In the rows, 100 means zero.
One turn sends every row of this set to another row. A few are shown first. Where does it send the rows asked after them?
vas:  91  95 111 101 109 105  99  92 106 121 115 104  98  96 102  95 114 101  73  99 105  95  84  98 101 104 113 119  91  97  90 122  89  98  86  90
Tifit: 104  92  99 105 102 127 103  95 129 121 112  80  77  89 112 101  94  72 115 114  90  89  87 123 104 110  99  95  99 104  83 119 110  95 108  83
tuk: 113 106 107 116 110 124 102 108 130  93 101 110  77 123  97  75 101  98 111 101  73  82 120 124  81 113  93  96 108 104 102 100  98 103  83  94
Vutu: 104  87  95 107 106 139  93 105 120 135 126  91  92 108 106 103  90  80 120 112 101  89  77 124  98 108 105 100  98  99  90 115 104  94  96  81
dupo: 100 122  97 103 104 112 100 106 129 110 128 114  93  84 102  95  98 100  90 102  87  81  98 107  89 110 117 102 124 115  80 105 106 103  90  92
Beto: 109 107 102 101 104 117  98 118 136  88  94  87  90 111  92  73  97  97  86  82  81  71 120 118  86 100  99 110 107  99 103 107 107  90  80 102
dis: 100  94 116 116 121 105  98 111 127 105 105  96  93 119  93  58  99  92 103 112  83  78 102 112  87 113  82 116  92  95 110  94  85  95  78  95
palom: 103  90  94  92  93 119  98 105 127 101  97  73  91  88 123  95 109  96 101 117  96  90  93 104  97 108  96 107  92  83  99 112  92  65 107  83
difi: 112  81 101 103  96 123 100  99 127 116 113  87  82 108 113  86  94  69 117 127 102  83  80 115 101 116  97 107  88  86  87 114  85  88 105  78
nup: 108 107  96 101 105 128 101 118 136  98 109  84  81 104  86  77 109 104 105  92  75  72 119 119  81 110  95  96 119 100 111 110 103  91  96  78
kudo:  88  88 109 117 124 109 101 101 125 124 109  93  87 131  82  82 111  90  90 105  83  79  98 104  79 107  85  97  94 101  97 106 106 104  85  95
dip: 111  99  93  84 100 132  93 120 123 100 117  84  97  95 112  93 107 108 105 101 100  86  92 111 101 101 105 111 103  89 105 103  88  61 107  77
ber: 113 114  90 104  94 111  92 100 130  96 118 109  98  89  99  94  96  89  92  93 114  87 102 105  82 100 112 111 117 111  81 128 115  98  98  95
pif: 100 114 126 100 112 119  80  99 120  98 106  97  73 109  98  98  92  99  84 106 100  81  85 111  88  85 104  91  93 101 106 111  69 105 108  90
Tuzin: 109 111 102 118 104 123 103 101 123 114 126 110  97  84  87  95 102  99 106  93 100  92 103 114  83 107 111  96 122 112  85 124 106 110  83  82
vana: 103  84  92 103 109 128  87 102 138 109 117  91  83 120  98 102  99  71 115 112 103  88  80 119  84 112  97  93 105 104  86 112 108  82 114  89
vunom:  97 102 102 113 112 106 105 103 112 110 114  96 111  87  99  83 104 117  88  99 116  94  98  99  91 103 108 121  93  87 107 111  87  88  77  86
suvo: 114  91  95 100  98 130  96 111 120  94 104  92  75  94 126  92 108  84 111 107  90  83  99 121 104 109 102 103 103  93  95 114  82  75 123  82
Dosus: 103  85 106  83 104 129  92 111 126  97  98  80  86 105 112  95 103  89  92  94  90  87  84 126 110 109 111 115  90  86  99 107  82  71  98  91
Sabi:  87 106 100 106 111 134  78  93 120  98 111  98  77 109 109  73 117  80  83 100 114  78  92  94  92  90  86  93  96 104  96 102  82 107  93  85
pizir:  88  86  97 118 118 118 103 105 121 128 105  77  91 121  90  74  94  95 102 108  92  77 100 117  87 114  94 110  85  85 117 109 100 102  79  85
Palif: 107 111 117 120 112 142  85 105 134 105 119  84  95 118 113  84 107  81  79 111 115  70  91 100  79 112  84 101 104  97  98 118  88  96 104 109
bolig:  96 107 102  98  94 143  90  98 137  87 109  95  86 108 103  68 104  81 100  93 109  77  95  98 105  86 102 103  88 102  95 117  90 121  88  99
pivig: 102 114 118 103  96 123  79 113 133  93 104  94  93 110  96  93  81  83 104 106 109  78  83 100  76  97 100  97  90 104 107 124  79 111 105 103
Dep:  86 103  99 111 104 104  99 105 120 118 118 108 109  96 112  87  95 111  87 112 105  86  95  94  92 109 120 121  90  93  99 102  99  97  83 107
pudos: 107 111 104 116  93 116 103  96 118 113 129 114  95 100 109  95  89  97  96 117 101  87 106  96  88 106 117 111 105 108  71 119 101 113  83  89
zubi: 113 111 128 109 112 147  98  95 138  97 118  84  83 116 108  84 105  98  77 104 100  71  95 115 106  99 103 104 100  92  95 121  86 103 101 109
Famot:  98 110 108 112 106 103  95 109 108 102 124 105 103  81 117  84 102 106  84 108  98  83 106  91  97 100 111 127 102 106  90 111  85  91  95  92
kalad: 100  89 110 112 123 111 104 100 119 119 101  99  84 120  90  75  95  84 117 107  93  82 102 121  97 117  91 100  93  92 115 106 107 103  73 107
vaduz: 112 106 101  91 114 112 100 113 126  90  98 100  81 108  91  76 115  96 106 100  82  78 111 114  86 113  83  96 121  92 112 102  95  81  80  94

kudo -> vana
pizir -> Vutu
Now these:
suvo -> Famot
zubi -> pif
vaduz -> palom

One turn sends every row of this set to another row. A few are shown first. Where does it send the rows asked after them?
guziz:  94  98  90  98  99  87 127  99 127 117  96 110 116  83  89 117 122 108 109 108 113 101
kazag:  98  93  93 108 100  77 106  65 102 107  93 126 112  94  95  99 100 110 131 102 105  85
gevu: 100  95  92 104 104  89  99  62 113  96 118 111  88 112  82  97 101 107 104  91  94  93
kunez:  98 111  94  77 117  85 116  90 112 106 102 106  90  68  93 108 102 101  86  95 102 101
segov:  93 107 105  78 106  92 112 105 119 105  89 136 112 108  89 122 104  91 106  93  99 107
Leb:  99 105  89  60 103  88 106  87 108 102  91 107  87  99  81 102 103 109  86  96 101 109
gagis: 104 104  93 113  78  88 113  93 110 109 110 105 118 102  84 100  99 110 103 101 107  76
kud:  94  94  90  67 100  86  93 103 122 110  84  90 101 108  98 119 101 108 104  99 100  99
Sili: 100 109 100  78 106  93 108  99 113 109  83 138 115 107  84 118  93  96 106  91  96  99
zed: 101  85  85 116  92  89 103  74 115 108 116 105 103  98 100 100 101 108 128  92  98  88
Bok:  97 111  98  88 118  87 106  94 110 101 102 104  88  76  95 113 101  96  82  93  97 113
Befo:  98  95  89  73  98  87  86 100 118 110  82  92 103 111  96 119  94 109 101  96  96 101
Bod:  97  94  90  91 105  89 112  61 119  99 122 114  91 102  85  91 109 109 109  96 101  82
Dufom: 106 114  92  86 117  87 106  85 105 106  97 108  93  73  88 109  91 105  81  89  96 101
kirob: 102 116 106 112  95  87  99  79 104 105  91 113 119  87  77  82  98 103 101  96 104  86
gafit: 102 101 100  94 111  78 102  98 109 112  95 124  85 117  84  80  99 105 136  93 102  97
Dapi:  97 111 104  96 103  95 115 117 110 103 108  94 108  86  95 121 108 105 133  99 103 102
dumem:  99 108 107  66 112  90 110 101 118  97  89 107 100 106 106  78 109 109  99 108 109  97
fab:  96 104  91  64 104  88 106  91 109 100  93 104  85 100  83 104 107 105  85  96 101 114
Sofu: 106 116  95  91 101  95 118 106 104 109 100 100 116  82  86 115  95 118 133  96 100  86
nuliv:  98 101 101  94 111  76 103 101 113 109  97 123  83 117  88  80 103 103 136  95 104 100
gunu: 110 104  85 108  96  90 113  86 114 121  85 116 122  89  76 116  97 118 103 100 103  94
miko:  99  85  85 114  92  87 108  78 119 108 119 105 103  97 103  99 105 107 130  94 101  87
nupep: 101 111  91  72 119  82 103  87 109 107 123  98 104 118  91 114 108 102 124 104 104 104
rasik:  95 100  97 110  78  89 119 100 116 107 117 101 115 100  92 102 114 105 105 103 110  82
babig: 103 110 109  82 113  93  95 104 112  91  89 109  97 119 103  84 102 106  93 100 101 111
laki:  86  88 100 105 102  77 111  78 111 103 104 120 106  92 106 100 119 101 134 110 113  95
dise: 111 113 103  74 110  92 100  94 109  98  82 113 104 111  95  78  92 115  95 102 103  92
nevub: 100 101  96 120  99  91 105 101 118 112  96 110 112 100  87 124 109 104 101  97 101 119
Bir:  88 110 109  97  96  85 115  89 119 106 101 107 115  79  88  83 123  95 109 104 116  89
kib: 105 115  88  79 119  82  96  82 103 107 119 101 106 124  85 115  99 104 122 100  97 105
Dudon:  90  90  97  99 105  89 107  70 120  93 126 110  85 108  92  97 116 101 108  95 100  97
kerir:  93  91 102 122 102  81  95  77 103  99 100 122 105 103 102 105 106  99 126 101 102 105
lavil: 108 117 100 107 104  98 103 109  99 102 102  99 113  94  84 121  90 112 126  91  93 102
gadov:  90 110 116 120  99  89  97  95 111  96 102 108 110  95  88  91 115  88 101  96 105 110
nolef: 100 101  99  91 111  77 105  98 111 113  97 123  85 114  88  78 103 105 138  95 105  95
Ruk:  92 124 111 103 103  82 104  87 122 110 103  92  95  84  89  81 107 103 131  99 111  92
Fuzus: 103 122  91  89 112  88 106 103 101  99  69 102 100 104 109 106  96 101 101  87  99 105
Kepen:  99 127 110 110 102  84  95  82 115 112  98  96  97  89  84  83  96 106 128  94 104  92
pezir:  98  84  86 117  92  90 103  78 118 106 118 105 101 100 102 102 104 105 127  93 100  93
Dal:  99 101 100 124  78  90 108  99 110 104 115 102 113 108  91 105 105 103 100  99 103  90
ligo: 107 115  86  70 119  81 104  81 104 111 118 102 109 116  85 112  99 109 124 101 102  95
retu:  97 120  93  80 114  87 116 107 108 101  72 100  99  97 115 103 108  98 105  93 106 104
giva: 104 122  89  77 112  86 115  98 103 105  68 103 103  96 106 101  98 105 104  92 103  93
rozod:  94 107 100  69 106  89 117 101 119 109  86 137 115 102  88 116 100  96 110  95 100  96
Ralor:  92 124 116 114 104  84  93  89 119 106 103  92  92  94  91  87 104  99 128  95 104 103
Bepi:  99 107  91  66 103  89 102  87 105 101  92 106  87 103  80 105 101 107  83  95  97 114
Nuf:  98  95  85  66  99  86  93  98 120 113  81  92 105 105  94 116  96 112 103  96 100  93

gafit -> nolef
gagis -> rasik
Now these:
kud -> Befo
retu -> Fuzus
gevu -> Bod
kib -> ligo
segov -> Sili
Bir -> gadov
Dufom -> kunez
Sofu -> Dapi
Bepi -> Leb
laki -> kerir
guziz -> nevub
Ruk -> Ralor
babig -> dise
zed -> miko

One turn sends every row of this set to another row. A few are shown first. Where does it send the rows asked after them?
dov: 113 107 111  99  98  96 114 103  90  90  95 100 110  66 100 102
vulu: 106 129  93 104 115 115 100  88 103  95 100  91  88 111  99 107
Gupud: 108  90  88 103 106 107  88  88  95  88  97  79  86  93 103 113
Tegar: 106 114 120  89 102  99 115  91 115  97  87  84 100 102 115 111
vupaf: 105  99  96  88 111  94  83 100  99  89 120 102 110 101  78  94
gis:  99 106  91  90 110  83  81  94  92  77  98 121 106 110  90  98
Mutut:  91 121 113  82 109 104 117  86 104  98  93  99 100 110  97 116
megi: 125  96  95  90 102  89  71 102 105  76  96  99 107  97 104 112
rem: 107 132 101  93 106  97  92  97  97  88 103 120  91 113 107  98
rofu:  84 101 100 117 102  97  88 100  99 107 100 114 102 104 105 113
kag: 121 111  97 104 113 103 115  90 100  97  93  79  97  84 102 107
Tuve: 106 102 110  97 103  78 103 117 112  98 124 104 105  98 100  97
rufuz: 113  98 105  97  85  91  83 112  94  81  92 105 120  91  98  96
zese:  98  99  86 115  97  89  83  91  99  98  99  84 111 109 102  90
lod:  94 118 120  79  98  95 111  99 107 110  89 105 112  98 106 103
Dugov: 104 123 108  93  96  85  94 105  93  91  91 123 111  84 109  96
pusok: 104 110 123  91  97  98 111  91 102  97  87 111  98 117 115 108
Gogan:  94 117  83  98  98  94  88  94 102  82 110  83  93 116  99  93
bufo: 108 109 104 108  93 107 104 113 103  83 107  87 104 101  96 133
duvem: 113  96  86  81  98  93 100 105  91  94  97  84 110  76  86 105
fipet:  98 113  85  87  83  96  88 107  91  82 101  83 110  87  93 121
Teb: 104 100 127  84 107 103 117  91 104 100  94 104 101  89 103 113
zibu: 108 111  79  92 105  80 111 103  96 106 100  97  94 115 102 124
Palet: 105  89  81  98  97  84 102  90  78  85 104  96  90 100  97 112
kasa: 110 101 100  96 124  83  94 102 113  92  91 100 117  86  99 125

fipet -> megi
zibu -> bufo
Teb -> lod
Now these:
Gogan -> Gupud
rem -> vulu

One turn sends every row of this set to another row. A few are shown first. Where does it send the rows asked after them?
Refa:  96 118  85 119 114  96 105 110  79 103 107  86 108  82  94 108 104  97  91
gedi:  98  93  99 106 111  89 114 113  97 113 107  97  87  90 109  98  87 109 101
vonu:  87  99  93 115 103 117  75 106 111  90 101 101 101  96  81 112 105 106  95
numis:  82  97  84 100  82  96  89  95 114 111  98 101 104 110  90  84 101  91 106
simus:  86  95  96 118  82 110  94  92  98 112 111  99  80  95 109  89 120 118 103
Fepig:  89 110  90 106  87  90  98 104  75  96 116  82 110 115 118  95 107  98 104
rumom: 114  97  95  92 115  96 100 109 102  90 111  91 113  96 100  89 107  78  93
nefor:  85  86  69 113  90 115 103  99  83  92 124  87 109  98 110 113  89  94  92
bided:  95 109 106 121 104 113  84 109  87 102 111 106 109  95 106 107 111 124 105
gole: 108  86  94 116  77  83  95 103  83 101  93 100  99  95 114  97 112  90  92
vude:  94  90 100  98  89 121 114  99 106  89 123 106 106 107 111 110 125  95  90
Piz:  96  81  98 121 101 130 121 106  99 105 113 114 104  93 108  95 107  94 103
muvor:  90  98  93 113  83 107  81  91 108 111 124  72  99  97 106 101 106  86 117
Lub:  98  80 102 116  99 129 116 100  97 109 110 116 105  91 110  98 107  97 110
tik:  95 102  85 110 111 124 100  97 103 100 109 105 112 128 103  96 108  87 110
paz: 106  93  89 109  78 115  97  98  93  95 135  99 116 109 109 110 121  86  92
retag:  96  95  97 101 109  95 118 117 100 110 106 101  86  90 106  99  92 114 104
tiri:  95 111  95 108  84 111 108 100  91 114 107  94 104  93 111  70 101  80 106
guku:  97 112  76 122  86 110 103  97  86 109 100 120 117 105  99 103 104  93  87
Sulit:  91  90  71 117 104 105 102  99 106 111 116  92 108 103  87 126  92  87 100
Git:  81 109  80 105  84 103 118 106  93 118 128 101 103 103  89 104 107 107 101
deled:  98  95 112  96  81  99  92 102 114  91 109 116 103 101  97 105 114 100  85
duno: 112 101  97 110 117 117 106 103  81  97 120 109 110 110  98 114 115  94 105
vedu:  89  92  66 119  99 106  99  96 103 104 123  88 114 101  95 125  94  91 101
Gisu: 102 107  85 115 113 120 100  99  98  98 113 104 116 124 104 103 113  90 115
tuvor:  91 108  92 107  93  91  94 105  80  91 114  81 120 110 119  93 106  94 111
ditaz:  86 104 106 100  88  88 105 100  92 111 120 100 123  81  96  99  94  89  92
kam: 107  90  85  96 112  96 115 104 101  94  94  87  94  86 111  96 107  83  89
kez:  96  83  70  99  92 104 113  93 106  93 108 106  98  94  99  98 105  90  75
Gaka:  97  92 115 106  86 104  92  98 115  95 116 117 105 102  99 107 112  98  82
barid:  92  80  71  99  98  96 116  95 104  93 111 102 100  98  97  96 106  91  79
let:  77  90  88 109 102 124 102 107 110  99 128  84 107  78  98  95  97 104  99
fefib: 108  92  98 112  81  92  87  94 101 110 100  93  84  95 110 121 121 102  99
vok:  95  88  86 106 101  91  98 103  94 104  86  90  88 103 124 100 101 111 109
bota:  88  98  91 115  81 114  97  92  95 113 109  98  78  87 113  89 113 116 102
voki:  88 101 107 120  90 123  94  98  97  95 104 106 100  88 113 112 123 116  92
felir:  95  92 108 103 102  95  82 101  80  89 100  89 114  99 114  89  99  93 110
bef: 110  83  94 107  79  82  99 100  83 102  96 104 105  92 114 103 109  89  94
zib:  83  74  93 101 105 118 120 102 111  97 114  93 107  82 111 107  96  94  97
Girif: 103 107 101 114 104 105  94  93 105 130 103 115 104  97  87 103 100  94 108
soke:  93 113 100 117 106 115  75 100 114  93 101  94 113  90  90  97 111  89  99
mogi:  97 121  88 115 112  97 104 113  89 100 116  80 106  80  94 107 105  96  94
feba:  98  83  76 116 104 108  92 102  91 110  99  87 102 103 120  91  89 100 119
tela:  92 111 108 114 103 118  80  96 107  96 101  95 112  89  92  89 114  82  96
fuva:  96 105  94  99 102  98 102 117  95  95 123  72  88  82  89  99 105  95  98
Relu: 105  92  86 113  85 121  81  88 100 107 114  85  83 108 107  98 108  85 111
refi:  83  96 103 112  77 103  83  96 105 113 125  73 101  94 102 103 105  89 112
rom: 110 100  77 111  89  91  77 100 105 107 106  87  90  97  89 111 115  98  90

Gisu -> soke
bided -> rom
deled -> bota
Now these:
zib -> vude
Fepig -> Refa
tiri -> ditaz
felir -> fuva
simus -> gole

